In the rows, 128 means zero.
T: rows in several groups, each row roughly a mix of its group's directions
T (82 x 10)
[[127 174 135  99 117 180 104  83 137 122]
 [183 141 107 153 122 165 158 135 160  96]
 [ 93 171 125  96 176 146 144 157 152 114]
 [165  99 101 156 107 132 148  88 125  80]
 [ 82 159 157 125 125 160 108  93  85 134]
 [ 85 105 120  84  89 118 144  81 138 128]
 [ 94  82  99 118 134 146 104 124 108 182]
 [118 154  94 151 192 146  97 153 122 118]
 [ 63 171  95 118 122 141 157 129 120 118]
 [ 60 162 118 115 117 156 120 125  93 142]
 [120 109  87 134 181 124 173 111 147 101]
 [143 125 138 123 175  74 142 113 145  79]
 [132 108  85 157 115 150 127 106 150  67]
 [101 166 160  97 138 132 103 175 163 139]
 [129 163 183 140  80 124 165 144 127 144]
 [162 128 172 129 130  80 158  99  93 117]
 [145 107 129 172  99 122  59 138 124 139]
 [191 141 147 146 115 121  97 143 151  86]
 [169  91 102 175 114 121 119  94  96 119]
 [116 108  92 141 121 142 123 200 160 135]
 [ 93 113  79 169 148 147  83 132 117 134]
 [123 131 153  83 109 154 102  88 144 175]
 [ 70  94  92 126 114 143 158  94 116 141]
 [136 160 186 114 109  80  98 134 119 113]
 [123 126 163 108  73 103 171 146 104 107]
 [ 64 121 101 165 141 128 132 154  97 107]
 [127  94 178 133 165 134 103 100  89 150]
 [101 169 163 142 110 179 147 122  93 138]
 [197 102 161 151 114 155 111 132 132 144]
 [140 113 156 133 165  74 174 117 148 106]
 [172 153 135 137 133 135 105 150 167  71]
 [141 153 144 127 116 178  99 182 144 156]
 [196 153 128 142 164 124 133 133 125  86]
 [136  80 139 129 193  95 131 101 125 119]
 [143 135  82 147 171 148 150 112 127  75]
 [ 78 130  88 131 114 173 159 131 118 162]
 [175  83  97 148 164 163 133 116 143 123]
 [124 161 165  91 161 111 146 150 111 175]
 [127 150 174 124 117  65 164 135 144 112]
 [ 57 126 123 152 122 127 139 144  83 105]
 [ 83 160 138 105  79 116  96 144 108 154]
 [179 113 127 156 139  96 148 185 137 121]
 [164  74 114 144 166 167 108 109 121 139]
 [139 119 147  76  88 109 150  76 141 130]
 [166 120  88 175 165 132 118 112  96 107]
 [ 96 158 100 127 109 185 112 163 145 107]
 [166  99  91 179 125 130 116  98 104 102]
 [181 103 156 144  72 106 114 114 128 123]
 [ 62 172 155 115 129 118 142 119  96 124]
 [144 159 108 155 178 169  84 122 136 132]
 [119  83  81 111 108 106 147 148 176 128]
 [158 141 162 102 102 100 163  85 112  99]
 [ 76 148  84 115 118 104 174 140 148 125]
 [ 75 131 103  97 113 152 118  72 138 121]
 [177  97 138  97 126  94 135  98 161 159]
 [ 92 177 140 129 120 186 103 127 105 119]
 [135 127  79 144 162 149 158 104 128  75]
 [117 158 201 140 131 121 164 117 106 123]
 [122 171 181 121  82  92 136 146 128 128]
 [166 149 121 142 183 140  96  81 134 134]
 [ 89 122 123 135 143 100 143  68  91 102]
 [149 131  59 129 144 158 116 128 150  88]
 [131 190 124 131 101 123 161 144 151  83]
 [135  87 110 144 159 189 117 109 106 153]
 [182 117 112 132 137  82 163 118 144  91]
 [107 106 131 105 141 129 100  69 135 178]
 [158 144 101 134 129 103 168 139 175  82]
 [150 172 166 125  72 104 130 154 143 120]
 [133 126 148  75 101 132 124  67 146 151]
 [160  98  86 175 131 134 128  94 104  99]
 [181 165 159 117 143 134 121  76 121 121]
 [ 66 114 112 161 133 135 123 177 103 131]
 [175 138 139 105 140 153  94 103 165 168]
 [189 165 154 125 170 112 129 149 114 124]
 [173 108 145 103 142 117 109  98 158 181]
 [149 118 169 120  93  85 173 146 104 115]
 [ 89 116 117 154 114 136  61 152 134 155]
 [ 93  99  92 145 144 130 140 101  81 168]
 [ 80  91 115 132  69 141 115 112 153 125]
 [182 106 141 141 166 101 147 116 154  91]
 [124 190 157 123 120  98 144 131 134  77]
 [ 89 108 127 139  77 138  78 140 161 131]]

one row of each group, then the others: which group is each in?
[ 64 114 100 149 114 124 147 165 108 100]
E
[ 99 119 145  81  98 126 188 106 140 133]
A
[ 83 135  76 118 127 177 103 124 106 140]
R

[179 137 120 142 130 136 132 124 155  59]
A
[109 119 102 113 190 110 106 100 119  88]
R
[135 117 101 167 190 134  91 137 136 155]
E
[ 71 153 119 130 159 165 152 106  96 118]
R
[112 122 173 131 139 137  96 131  99 192]
E
[ 72 102 103 140  89 150  97 126 158 120]
A
